In the data rows, the value 128 means zero.
Some points, one per row:
np.array([129, 118, 128, 108, 161, 115, 118, 126, 161, 128, 135, 87])
np.array([128, 128, 142, 127, 127, 121, 129, 123, 137, 129, 127, 126])
np.array([128, 137, 127, 146, 100, 142, 137, 131, 98, 125, 122, 162])
np.array([128, 117, 135, 146, 130, 151, 113, 158, 145, 107, 91, 133])
np.array([116, 127, 236, 164, 76, 127, 165, 131, 150, 112, 56, 183])
np.array([138, 128, 26, 139, 135, 176, 88, 163, 72, 119, 146, 138])
np.array([132, 126, 122, 101, 153, 107, 129, 112, 141, 140, 155, 93])
np.array([115, 131, 230, 148, 87, 106, 169, 111, 155, 124, 83, 166])
np.array([122, 107, 179, 143, 151, 143, 107, 162, 197, 92, 66, 105])
np.array([132, 118, 81, 129, 156, 155, 93, 160, 132, 114, 122, 106])
np.array([124, 148, 167, 71, 130, 41, 188, 40, 134, 186, 208, 95])
np.array([130, 140, 127, 108, 123, 101, 151, 96, 116, 152, 164, 123])
np.array([134, 139, 102, 75, 155, 77, 147, 75, 122, 169, 207, 81])
np.array([135, 132, 71, 111, 141, 128, 122, 120, 97, 144, 170, 115])
np.array([132, 142, 87, 126, 106, 128, 140, 114, 73, 146, 163, 153])
np.array([114, 129, 242, 168, 73, 124, 164, 127, 151, 112, 56, 187])
np.array([121, 128, 192, 140, 107, 116, 150, 122, 150, 125, 97, 146])
np.array([129, 120, 116, 123, 145, 133, 119, 138, 139, 123, 126, 112])
np.array([134, 135, 55, 114, 136, 134, 117, 124, 84, 142, 174, 123])
np.array([127, 128, 128, 112, 145, 112, 126, 116, 143, 134, 144, 106])
np.array([124, 119, 167, 125, 140, 118, 131, 130, 168, 121, 107, 111])
np.array([122, 128, 190, 137, 108, 115, 153, 119, 147, 125, 100, 145])
np.array([119, 110, 204, 171, 112, 160, 117, 171, 176, 83, 35, 155])
np.array([128, 120, 107, 185, 103, 200, 95, 193, 103, 84, 60, 182])
np.array([122, 133, 188, 121, 114, 95, 160, 98, 147, 141, 127, 131])
np.array([131, 114, 136, 117, 163, 125, 110, 139, 176, 119, 119, 86])
np.array([128, 124, 133, 132, 134, 136, 121, 138, 144, 118, 115, 122])
np.array([124, 131, 188, 141, 101, 119, 153, 121, 140, 128, 100, 152])
np.array([135, 122, 74, 101, 170, 125, 102, 128, 131, 134, 165, 81])
np.array([125, 134, 152, 138, 105, 123, 142, 119, 119, 132, 121, 152])
np.array([120, 129, 186, 140, 107, 117, 148, 121, 145, 125, 99, 150])
np.array([135, 146, 62, 134, 92, 143, 138, 119, 39, 148, 169, 173])
np.array([127, 130, 111, 146, 111, 148, 122, 143, 104, 123, 117, 156])
np.array([128, 130, 119, 106, 143, 105, 136, 108, 134, 143, 158, 104])
np.array([124, 123, 173, 142, 121, 131, 134, 137, 155, 114, 92, 138])
np.array([129, 125, 113, 124, 144, 131, 114, 133, 136, 125, 133, 113])
np.array([132, 119, 82, 98, 180, 123, 99, 130, 150, 130, 161, 69])
np.array([134, 110, 77, 133, 166, 168, 79, 177, 146, 102, 110, 99])
np.array([132, 126, 81, 145, 123, 165, 104, 158, 98, 114, 119, 148])
np.array([134, 150, 68, 115, 102, 119, 145, 96, 49, 161, 191, 154])
np.array([128, 141, 125, 119, 108, 106, 149, 96, 97, 147, 164, 142])
np.array([127, 125, 125, 170, 99, 175, 115, 169, 106, 100, 78, 177])
np.array([127, 120, 137, 136, 135, 139, 116, 145, 147, 114, 105, 124])
np.array([136, 131, 41, 140, 126, 170, 97, 156, 67, 121, 144, 145])
np.array([137, 130, 36, 128, 133, 158, 102, 143, 72, 131, 159, 134])
np.array([132, 136, 75, 131, 118, 142, 124, 129, 79, 136, 153, 148])
np.array([113, 122, 240, 149, 105, 113, 156, 124, 184, 112, 64, 149])
Here are 24 more points, each followed by its number:
np.array([120, 109, 206, 160, 127, 146, 116, 165, 196, 87, 43, 133]) 0
np.array([134, 138, 71, 124, 122, 136, 125, 122, 79, 141, 163, 140]) 1
np.array([128, 110, 119, 144, 151, 162, 92, 172, 160, 97, 89, 114]) 2
np.array([121, 128, 200, 151, 98, 124, 148, 128, 148, 118, 83, 159]) 3
np.array([133, 145, 51, 138, 95, 150, 129, 124, 38, 142, 167, 175]) 4
np.array([129, 135, 152, 82, 154, 68, 153, 77, 160, 161, 181, 77]) 5
np.array([137, 139, 46, 111, 134, 134, 121, 119, 70, 148, 184, 126]) 6
np.array([121, 123, 207, 130, 124, 106, 147, 118, 178, 122, 95, 123]) 7
np.array([124, 129, 175, 107, 136, 88, 147, 96, 162, 142, 139, 102]) 8
np.array([136, 141, 51, 121, 120, 139, 121, 120, 63, 146, 178, 141]) 9
np.array([127, 116, 127, 146, 131, 155, 110, 159, 139, 106, 94, 133]) 10
np.array([131, 130, 92, 116, 140, 130, 123, 124, 113, 137, 153, 115]) 11
np.array([135, 154, 38, 114, 101, 124, 143, 95, 24, 168, 209, 159]) 12
np.array([127, 137, 138, 101, 130, 91, 157, 90, 126, 154, 166, 114]) 13
np.array([121, 143, 221, 71, 136, 24, 197, 35, 178, 179, 185, 83]) 14
np.array([133, 141, 68, 128, 114, 139, 125, 122, 69, 140, 164, 148]) 15
np.array([132, 126, 92, 130, 130, 144, 115, 140, 112, 124, 135, 130]) 16
np.array([125, 133, 141, 157, 91, 149, 137, 139, 100, 119, 101, 176]) 17
np.array([125, 124, 153, 148, 118, 142, 123, 144, 139, 111, 94, 144]) 18
np.array([133, 124, 91, 135, 136, 151, 105, 150, 115, 119, 126, 127]) 19
np.array([122, 133, 173, 117, 122, 95, 154, 99, 149, 140, 134, 124]) 20
np.array([129, 128, 122, 113, 143, 113, 126, 116, 135, 136, 148, 107]) 21
np.array([128, 122, 130, 138, 130, 144, 117, 146, 135, 115, 108, 131]) 22
np.array([134, 138, 74, 116, 128, 128, 127, 117, 84, 145, 170, 129]) 23
Which two of these numbered points are nearest to each point below, looking only along the 3 directions in which the first points spread most? Their numbers follow each, nearest first.
np.array([135, 149, 37, 134, 96, 146, 128, 119, 29, 148, 180, 173]) > 4 12
np.array([123, 128, 157, 152, 109, 140, 123, 138, 131, 112, 95, 155]) > 18 22
np.array([118, 117, 198, 162, 118, 146, 119, 157, 174, 94, 53, 146]) > 0 3
np.array([137, 137, 46, 108, 138, 130, 122, 119, 76, 149, 186, 120]) > 6 9
np.array([127, 136, 136, 103, 133, 93, 144, 93, 132, 151, 165, 110]) > 13 21
np.array([116, 118, 238, 132, 136, 100, 143, 122, 212, 112, 75, 108]) > 7 0
np.array([130, 112, 118, 144, 150, 162, 92, 170, 155, 99, 90, 115]) > 2 10
np.array([135, 154, 40, 134, 80, 144, 144, 112, 11, 156, 186, 189]) > 4 12
np.array([120, 139, 218, 72, 137, 30, 188, 42, 180, 175, 180, 80]) > 14 5
np.array([128, 118, 124, 147, 132, 156, 110, 161, 138, 104, 93, 136]) > 10 22
np.array([122, 127, 188, 139, 104, 117, 150, 121, 148, 123, 99, 152]) > 3 7
np.array([123, 121, 173, 116, 155, 102, 120, 115, 185, 126, 122, 89]) > 8 7
np.array([121, 117, 205, 126, 140, 106, 138, 126, 197, 119, 91, 104]) > 7 8
np.array([128, 116, 131, 125, 150, 132, 115, 140, 158, 116, 117, 104]) > 22 21
np.array([128, 147, 149, 101, 109, 76, 172, 69, 108, 168, 180, 130]) > 13 20
np.array([135, 126, 84, 122, 144, 140, 111, 138, 118, 128, 141, 115]) > 16 11
np.array([131, 131, 98, 107, 145, 118, 123, 116, 120, 140, 161, 104]) > 11 21
np.array([124, 134, 175, 133, 105, 111, 154, 113, 135, 134, 116, 147]) > 20 3
np.array([126, 119, 132, 147, 132, 150, 111, 156, 145, 105, 93, 130]) > 10 22
np.array([135, 123, 70, 97, 172, 123, 106, 127, 131, 137, 172, 77]) > 11 21
np.array([133, 134, 81, 110, 135, 121, 128, 114, 98, 147, 172, 118]) > 23 11
np.array([127, 132, 150, 83, 155, 73, 153, 82, 160, 158, 175, 78]) > 5 13
np.array([135, 151, 50, 109, 104, 118, 146, 92, 39, 167, 206, 152]) > 12 9
np.array([124, 130, 187, 129, 118, 104, 146, 110, 153, 130, 113, 132]) > 20 7
np.array([139, 140, 21, 102, 145, 129, 109, 111, 67, 154, 205, 113]) > 6 9
np.array([128, 126, 130, 112, 146, 113, 128, 118, 146, 134, 141, 104]) > 21 11
np.array([126, 121, 157, 147, 122, 145, 123, 148, 146, 112, 88, 138]) > 18 22
np.array([124, 112, 115, 172, 120, 188, 96, 190, 128, 84, 63, 161]) > 10 2
np.array([130, 130, 101, 144, 119, 152, 112, 144, 101, 119, 122, 148]) > 16 19
